Each scene shows the same named points in several views, each turned, perhaps mirrored, and shifted as a whole.
A view may leave some points out. In some views, one point has been moved. Which views, in the order they come, and which point in each? Write - if no view has one.

Scene 1 (5 views)
panel a:
  tavez [  7 -11  28 -37  -8 -54  14   6  -1 -24  47 -10]
  zis [-11   6  22 -22   7 -68  19 -14  -1  -1  35  -9]
  mem [ -5  -5  28 -36  -6 -52   1  -4  -1 -25  27 -17]
  rapor [  2  -3  34 -36  -5 -65  17   1   3 -27  41 -10]
  dom [ -8   6  29 -20  -1 -66  24  -4   7  -1  32 -10]
  vopo [-16  11  26 -25   3 -71  10 -10   7  -8  19 -15]
  pas [-15  13  27 -23   5 -73  17 -12   7  -6  22 -11]
  ramek [ -1 -14  32 -34 -12 -55  10  -2   1 -25  36 -15]
panel b:
  vopo [ -3  12 -66  32  17 -37 -55  49  44 113 -50 -19]
  tavez [ -7 -21 -99  40  23 -45 -44  55  40 101 -52  -3]
  mem [ -4 -18 -87  40  28 -39 -45  51  35 104 -49  -1]
  ramek [-16 -14 -87  39  26 -43 -46  50  40 106 -47   2]
  zez [ -8 -13 -97  40  26 -47 -42  54  38 104 -44  -2]
  pirur [ -3  18 -71  26  18 -44 -54  49  37 112 -52 -15]
  dom [ -7   9 -78  33  12 -44 -47  48  42 104 -66 -18]
  zis [ -1  14 -82  26  13 -52 -52  53  44 107 -57 -19]
  tokom [ -4  14 -74  32  19 -41 -49  48  38 110 -52 -16]
  Fovut [-14 -12 -93  43  28 -44 -40  51  35 106 -45   2]
  rapor [ -9 -11 -94  43  21 -36 -49  54  36 101 -49 -10]
panel c:
  tavez [ -2 -23   3  12 -11   4  -5  -9 -14 -15  -2  21]
  tokom [ 20   2   1  14 -18   7  17 -10 -11 -21   3   0]
  pas [ 22   5   7  11 -21   7  24  -7 -12 -19   5  -3]
  zis [ 19   6  15   8 -15  12  15  -5 -15 -22   7   7]
  Fovut [  6 -22  -3  20 -11   3  -6 -16  -7 -18  -5  14]
  vopo [ 21   1   4  13 -19   5  25 -10 -12 -15   9  -4]
  zez [  4 -19   2  19 -11   8  -6 -12  -9 -16  -1  19]
  ramek [  6 -20   0  17  -7  -2  -3 -18  -9 -17   0  12]
  pirur [ 23   9   4  13 -16   6  18 -10 -11 -22   9   0]
  rapor [  2 -18   3  16 -18   0   4  -5  -8 -16  -6  15]
  mem [  0 -20  -9  14 -13   2   0 -13 -12 -14   1  15]
panel d:
  pirur [  7 -38  33 -11   7  44 -26   3   8 -11  19 -18]
  zis [  6 -38  26  -6  17  40 -27   4  10 -12   9 -18]
  ramek [  6 -10  25  13  -1  51 -26  -3  11 -19   8  -1]
  dom [  2 -32  30  -4  17  35 -28   9   8  -7  11  -6]
  tavez [ 10  -8  20  23   8  42 -26  -6  12 -18   2   0]
  rapor [  7 -10  23  14   5  38 -32  -8   4 -12   9  -6]
  zez [  6 -13  22  21   3  46 -26  -8  14 -17   4  -8]
  pas [ 12 -30  28 -10   2  45 -30  -6   2 -13  19 -26]
  mem [ 15 -11  28  19   2  45 -26  -5  10 -17  13  -1]
  vopo [ 12 -30  33 -11   8  47 -31   8   4  -5  22 -17]
panel e:
  ramek [ 30  29  57  -9  -9 -40  -9 -62  15   3 -12 -26]
  vopo [ 35  28  54   0 -27 -28   4 -31   3  -8 -13 -35]
  pas [ 29  28  54  -1 -28 -28   7 -30  -2 -11 -17 -35]
  pirur [ 28  26  53  -6 -26 -25   5 -29   4  -7 -20 -29]
  zez [ 22  37  56 -10  -1 -42  -5 -59  15   2 -13 -29]
  dom [ 20  27  53  -4 -28 -33   7 -47  -1 -15 -18 -34]
  tavez [ 18  35  54  -4  -2 -44  -5 -68  16   0 -11 -31]
Moved in: panel a, panel d
  panel a moved: mem
  panel d moved: pas
